Rotation paths and how fast each direction turns (degrees per step):
Each turn is a multiple of 5 degrees from 10 to 175, or 0.
Each row of a path follows its step; steps can be skipped.

step 0: [ 21   2 -18 -26  39  -9  15  -7 -12  24 -39  18   2 -21  11  12 -30  21
 -44 -31  18 -23 -39  -3  31  14   2 -10  35  -3  36 -21   5  30 -45 -33
   4  15  10 -15  27   2  22]
step 1: [  8   0 -20 -37  11 -38 -31 -35  22 -19   6  24  10 -21   0  12 -12   4
 -20  22 -10  -9 -26 -16  -6  -8 -16  15  14  -3  19  -3  16  21 -29 -37
  14  44 -26 -53  38  10 -38]
step 2: [  5   3  -6  -4  29 -42 -16   4   9 -21  13  17 -19 -31 -33  -5 -43   1
  33  -7   5   5  -8 -27 -54 -17 -13   5  39 -54 -16   8  13  16  19 -36
 -19  23   5  -2  40   4  -2]
step 3: [ 18  43  -9 -11  12  25   3 -23  -7 -58  -1  -5  -6 -19 -30  -7 -22 -25
  -3  -6 -11  -5   6   5 -47  29 -20 -32   9 -66  27 -12  37 -18  -8   9
 -29  18  18   8   8   5  -5]
step 4: [  2   8  22  12  -7  31 -28  -9  12 -10  28 -25 -33  12 -25  16 -30   7
  -1 -51 -20 -16   2   5 -15 -12 -24 -56  20 -19  50  33  22 -35 -20  23
  17   8   7 -11  33   2  -2]
step 5: [ 33  15  12 -27   0  32 -19  28  19  29  14   7 -19  54 -44   2  -6  18
 -23   7   6  -2   1  14   8 -28 -35  -8   0 -34  40  16  26   6  12 -13
  24  -5  41 -31  13  26  36]
step 6: [ -7  26  -3   0  27  -6 -28  17  -7  -1   6   9 -12  45 -41  -2  16  13
 -41 -14  54 -20  -5 -17  -9   2   8 -12 -21  17  -4 -18  15  27 -34  -5
  26  18  69 -16  30  13 -17]
step 7: [ -4  24  -7 -29 -15  -6 -27  23  -9 -21  27   3  19 -14 -15  26  14  19
  12 -11  32  -8  42   1 -14 -42 -40  27  -4  23 -17 -46  13   6 -26   9
  14  46  26 -15  42 -17  -4]
step 8: [-36  26   3 -40  27 -19 -19   1   6  -7  -9  -1 -30 -12 -15 -24  16   0
 -24 -26  -9  11  36  21 -14 -57 -45 -16  16 -17 -41 -33 -26  17   2  19
 -34  17  19  -2   6 -18   9]
step 10: [-20 -50  40  -1  -1  37  14  -7   1   0  10 -22 -25  19 -53 -15  11  29
   0  19 -12   8  13  31 -28 -23  17   0  38  12   3  21  -3  -7 -40  -1
   5  22  22  31   8 -40  36]
step 12: [  1  14 -17  22  25  -1 -26   9  -8   0 -44 -27  21   6  -3  -9  -4  36
   0  -2 -31 -13 -14  18  30 -11  15   7  -7  21 -37   5 -19  18 -76 -16
  32  25   0 -22  44  14  25]
[ -7   9 -10  -5 -13   2   7   0   7   0   4   6   9  -8  -3  12  -2  -4
   4   2   3  12   2  10   1  13 -12  14 -12   0  16   3  -5   0   6  -5
  -1   0   6  -3   4   0   6] : 175
[  5  -9   1   6   5  17  10  -3   3   7  -8  -1   4   8  -5 -12  -5  -6
   3 -11 -10  -5   2  -3   0  -5  -4  -1  -6  16  13   4   3  -6   6  -9
   8   8  10   3  -7   7   2] : 60
[  1  -2   0 -13  11   5  14  -4   6   5  -7   2   6  14  -6  -7   0  -3
  -9   7   1  15   9  -5  -3   8  -4  -2   0  -9   2  -3  -1   9 -10  14
  -6   5  -9  -6  -8  -4  -1] : 145
[ -1   5   1  -1 -10  -9 -12  -3  10   7  -5   6  -5   5   4  -8  -5  -5
  -5   0 -19   1  -4   0  18 -11 -11  -4  -4  -3  -1  13  -7   6  -4  -2
   0  -3  -4 -13  -4   1   2] : 95
[  0  -7   8  -6  -2 -14   4   4  12 -15   4  -4  10  -5   6  -7   7  -1
   1 -11   1   5   0   5  -1   1  16  -9 -12   4   4   6  10  -3  -6   7
   2   7   1 -11   4   7   7] : 130

step 1: [  3   7  19  20  33   6 -25   4 -13   0 -21 -12 -10  13 -17  23  -4  22
  25  -8 -60 -27   3   2  29 -30  14  13 -28  -2 -53  -5   8  25  11 -22
 -39 -37 -16   3  38  -3   4]
step 3: [ 41 -12 -33   8  17 -23 -46 -12  40   9   9  -9 -17  -2 -12 -16 -36  21
  44  14  17   0   9 -30  14 -31 -24  -4  -6  -9  -9 -20 -10 -33   6  17
  26   1  -2  -2 -35  18 -37]
step 4: [ 25  22   1  18  24   4 -26 -12  53  13  36 -20  -9  20   1  14 -10   7
   1  26 -11 -10  10   8  -5   6  14 -12  -6 -26 -11 -28  21   6  11  53
 -11 -54 -30 -33  12 -29 -20]
step 5: [  9 -28  42  15   8  20   3  11   7  -9  12  -5  -3   7   1 -19 -20 -32
   0  18 -25 -11 -18  18  27 -17  14  21 -16  -9  19  -1   0   2 -14 -20
 -52 -42 -50  -1 -16 -28 -48]
step 6: [ 10 -11  34   2  20  -3 -13   5  -8  -9 -31  -6 -12 -17 -22  30   1   3
   2  -3 -16  -4  18 -31  48 -64   5   7   0  27 -18  -7 -10 -10  36  -8
 -32   9 -24 -12  -6  35 -47]
step 7: [ -7  12  -1 -27  -1  15 -36 -15  -8  46  25 -34  -5   5 -28  24 -24   3
  38  18 -28  35   9 -25 -11 -47  15  13  11  16 -40 -17 -10   1  21  23
  12 -17 -31  12   8  16   9]
step 8: [ 24  -8 -24  11  32  -7 -46   2  20  17  10 -37  -2  18   0 -45 -24  23
  52  13 -20 -13   4   3  -9   2 -12  24 -25 -29 -37   0 -11  10 -15 -12
 -22 -28 -15  36   2  -7 -12]
step 9: [ 24  -1 -19   7  19 -31 -27   7  25 -34 -14  -2   9  17 -36   0 -23   7
  10  -2   2  -5  -8  15  31 -22   7   5 -44 -18  -2   6  31  -5   9  18
 -41 -56  12 -44  11  -3 -33]
step 10: [ 19 -30   7  25 -20  14 -16 -15  13  11  25  34 -12  -9 -19   9 -36 -18
  12  15  -3  20 -15   2  35 -48  19  -2  -7   5  19 -33   6 -30  13   4
  22 -26 -39 -32 -30 -15 -36]
step 11: [ 17  11  34   9  45  23 -12 -11  25  28   9 -22 -25 -15  13   7 -10  26
  -6  23 -14 -13  30 -16  12 -10  -3   5   3 -13 -19 -21 -16 -24  28  20
  -1  15 -60  11 -16  -8 -54]
step 12: [  1  15  33 -23  34   0  -3   9  -1   2  22 -57   6  19  -6  16 -14 -22
   6  26 -35   1  -6 -28  -9 -25  -1  24  11   4 -23   9   1  28  -6  28
 -60 -47 -14  -4  -6   5 -19]
[ -7  -8   1  -2  -6  -2   1   7  -8 -16  10   2   2  -7   4   0  -4   9
   2  -1 -10  -6  -1   6  10   1  13   3  -5  11   0   7   0 -13   4  -2
  13   5  -8 -11   0  15  -3] : 90
[ -6  13  -8  -4 -15   7  -4  -6  11   7   6   9  -5   9  -2   4  13   5
  14   3  -3   2   2  -7   8   0   2  -8   6  -3   4   5  -6   6  11   2
  13   6  -2   4  -3   0 -12] : 100
[ -7 -22 -12  -4  -4   5  -8   1  -4   8   7   7  11   3   8  -7  -5 -10
  -8  -3   0   4  -1  -7   0  -1   6  -1  -3  -4  -3   9 -11   6   5   3
  -3   4 -12  -4  -3 -14   6] : 135
[-12   4  -3   8   3   0  24  -1  -8  -4   5   0   3   4  -1  -3  -1  -6
  -5   2  -5  -4  -6   4   0 -15   0 -12  -4  -9 -14 -11  -7  -5   8   0
   0   5   3   6   2  -5 -10] : 70
[  1   2  -5  10  10  -6  -6  -6   2  -4  -7   2   2  -4   4   0  15   9
  -8 -10   9  -1  17   4   2   5   5  -2   0  -2 -12   1   6   2  20   6
  -9   6  -8  -3  10   3  -1] : 145
[ -7   6   3  -5  -1  -6   8  12 -15  13  -5  -4  -9  -2   8   6   5  -1
   7   3   1   1   4  -6  -1  -7   5   2   2   9   0  -3  -5  16 -11  -4
 -11   8 -16  -5  10   7  -3] : 60
[-10   3 -23   0   9   0 -10  -1 -12   5 -12  -8   3   8  -4   1  -3   1
  15  -7   6   0 -11  14   6   0  -3  -2  -5  -7  -4  -1   3  -1  -5   0
   6   1   0   0  -5   8   8] : 60
